Some points, one per row:
c(-0.32, -0.10, -2.34, -0.68, 0.04, 0.80, -1.35, -1.00, 1.25, 2.34, 1.74, -0.81, -1.69, 0.37, 0.00, 1.32)
c(-0.58, -1.19, -0.09, -0.14, 0.33, 0.91, -0.82, 0.03, 0.69, 0.82, 2.18, -1.88, -0.36, -0.36, 1.48, -3.17)
c(-0.96, -1.74, -0.72, -0.22, 0.36, 0.53, -0.65, 0.22, 0.81, 1.14, 2.56, -1.12, -0.16, -0.28, 0.86, -1.55)
c(0.78, -0.11, 1.93, 0.28, 0.47, -0.17, 1.91, -0.39, -1.16, -2.44, -1.25, 1.47, -0.02, -0.17, -0.93, 1.63)
c(-0.23, -0.53, -1.68, -1.35, 0.46, 0.51, -1.99, 0.48, -1.61, 2.69, 1.15, -0.82, -0.27, 1.20, 0.83, 0.64)
c(0.98, 0.14, -0.91, -0.26, 1.44, 1.59, -0.77, -0.89, 0.76, 0.69, 1.15, -0.27, -0.69, -1.43, -0.61, -1.75)
c(0.79, -0.42, 0.14, -0.22, 1.58, 1.68, 0.31, -0.47, 1.43, -1.17, 0.40, -1.22, -0.10, -1.43, -0.30, -2.36)
c(0.56, -1.44, 0.59, 0.33, 1.08, -0.78, -0.83, 0.30, -1.72, 2.41, -0.50, -1.85, 0.61, 0.89, 0.86, 0.03)
c(0.82, 0.87, 1.21, 0.97, -0.43, -0.90, 0.94, -0.76, 1.61, -2.10, -1.44, -1.22, 1.32, -0.61, -0.66, -0.11)
c(-0.35, 1.21, 0.01, -0.19, -0.22, -0.49, 0.88, 0.26, -1.69, -0.68, -1.20, 3.05, -0.06, 0.10, -0.89, 2.28)
c(0.11, 0.58, 1.22, 0.60, 0.29, -0.66, 0.72, 0.13, 0.22, -0.90, -1.91, 1.10, -0.11, -0.12, -1.79, 2.87)
c(0.33, 1.10, 1.60, 1.34, -1.39, -1.08, 1.59, -0.22, 0.60, -1.49, -0.90, 1.43, 0.76, -1.18, -0.94, -0.64)
c(-0.26, 0.47, -2.26, -1.45, 0.85, 0.50, -1.81, -0.77, -0.23, 3.16, 0.53, 1.42, -1.15, 0.38, 0.64, -0.14)
c(0.20, -0.08, -1.03, -0.95, 1.12, 1.65, -1.69, -0.53, 0.93, 1.51, 1.84, -1.71, -1.17, -0.43, 0.23, -1.87)
c(0.06, -0.88, -1.09, -1.19, 0.80, 0.68, -1.76, 0.54, -1.69, 2.55, 0.88, -1.26, -0.33, 1.01, 1.16, -0.17)
16 more points follow, each with its number after it:
c(-0.15, 0.69, 2.54, 0.31, -0.54, -0.93, 2.14, 0.30, -0.34, -1.51, -1.77, 0.82, 0.61, 0.13, -1.21, 0.20) 0
c(0.74, 0.29, -2.03, -0.86, 0.28, -0.19, -2.04, 0.08, -0.86, 2.63, -0.11, 2.34, -0.64, 0.19, 1.14, -0.93) 1
c(-0.36, 0.65, 1.05, 0.16, -0.38, -1.70, 1.35, 0.10, -1.07, -2.57, -1.07, 0.05, 1.23, 0.83, 1.30, -0.55) 2
c(-1.48, -1.41, 1.18, -0.09, 0.60, 1.16, 0.24, -0.14, 0.64, -0.38, 1.75, -1.42, -0.65, -0.63, 1.67, -2.49) 3
c(0.07, 0.02, 1.60, -0.16, 1.54, -0.72, 1.26, -0.12, -1.11, -2.19, -1.14, 1.91, 1.18, -0.30, 0.09, -1.64) 4
c(-0.13, 1.65, -0.17, 0.58, -1.27, -0.69, 0.84, -0.34, 0.68, -1.49, -1.25, 0.25, 0.57, -0.02, -1.31, 2.87) 5
c(0.21, 0.32, -2.04, -0.74, 0.53, 0.55, -1.47, 0.30, -0.83, 3.07, 0.97, 1.52, -1.17, -0.43, -0.98, 1.77) 6
c(1.14, -0.93, 1.34, 1.24, -0.40, -1.73, 0.78, -0.62, 0.70, -0.29, 0.68, -1.76, 1.45, -0.24, 0.46, -2.81) 7
c(-0.22, -1.49, 0.29, 0.12, 0.56, 0.49, -1.19, 0.17, 0.81, 0.52, 1.90, -4.29, 0.27, 0.17, 1.04, -1.40) 8
c(0.17, 0.81, 1.04, 0.49, 0.05, 0.29, 1.53, 0.49, -0.04, -1.95, -2.07, -1.79, -1.07, 0.73, -0.66, 2.15) 9
c(-0.49, 0.53, -1.38, -0.71, -2.21, 1.05, -1.19, 1.41, 2.32, 1.26, 0.15, -1.39, -1.17, 0.98, -0.12, -0.69) 10
c(1.07, 0.67, 0.54, 0.99, 0.39, -0.83, 0.50, -1.25, 1.37, -1.83, -0.71, -1.41, 1.63, -0.94, -1.00, 0.45) 11
c(0.31, 0.83, 0.95, 0.19, -0.13, -0.24, 1.89, 0.13, -0.66, -2.28, -1.47, 2.05, 0.48, -0.33, -1.32, 1.04) 12
c(0.40, -0.10, 2.55, 0.42, 0.44, -0.79, 1.73, -0.32, -0.75, -1.82, -0.41, -2.59, 2.20, -0.68, 0.15, -1.17) 13
c(-0.32, 0.85, -2.93, -1.27, 0.12, 1.08, -0.63, -0.43, -0.07, 1.89, 0.47, 1.84, -1.56, 0.21, 0.47, -0.01) 14
c(-1.33, -1.23, 1.36, 0.54, -1.84, 0.64, -0.69, 1.70, 2.26, 0.20, 0.79, -3.74, -0.61, 0.68, 0.19, -0.04) 15
Which two of these numbered points are nearest to each point below, looking only along the 3 directions in which the first points spread most? Their numbers follow each, nearest first.
c(-1.04, 0.42, -2.44, -0.93, -0.06, 1.28, 0.30, -0.47, 0.91, 0.51, 0.89, 1.05, -1.51, 0.12, 1.36, -2.10) > 10 14
c(-0.49, 0.30, 1.28, 0.51, -0.81, -1.68, 0.92, 0.78, -1.16, -2.10, -1.21, 0.07, 2.25, 0.66, 0.70, -0.38) > 2 9
c(1.03, 1.46, 0.00, 0.24, 0.08, 0.62, -0.68, -0.03, 0.60, -1.05, -1.51, 0.27, -1.55, -0.11, -1.13, 2.14) > 5 12
c(0.43, 0.23, 1.43, 0.11, 0.00, -0.44, 1.48, -0.98, -2.00, -2.30, -0.82, 2.65, 0.40, 0.13, 0.58, -0.15) > 9 0
c(-0.62, 0.38, 1.40, 0.17, -1.06, -1.83, 0.83, 0.76, -1.36, -1.26, -1.46, 0.36, 1.57, 0.98, 1.02, 0.21) > 2 9
c(0.22, 0.43, 2.49, 0.88, -0.94, -1.16, 1.71, 0.49, -0.12, -1.49, -1.95, 0.77, 0.57, -0.23, -1.01, 1.16) > 0 9
c(0.13, 1.10, -2.33, -0.99, 0.35, 1.28, 0.37, -0.26, 0.95, -0.16, 0.11, 1.23, -1.22, -0.17, 0.37, -2.55) > 10 14
c(0.04, 0.66, 1.03, -0.18, 0.38, -0.31, 1.67, 0.33, -1.82, -1.89, -1.23, 2.50, 0.66, -0.24, 0.28, -1.51) > 9 4
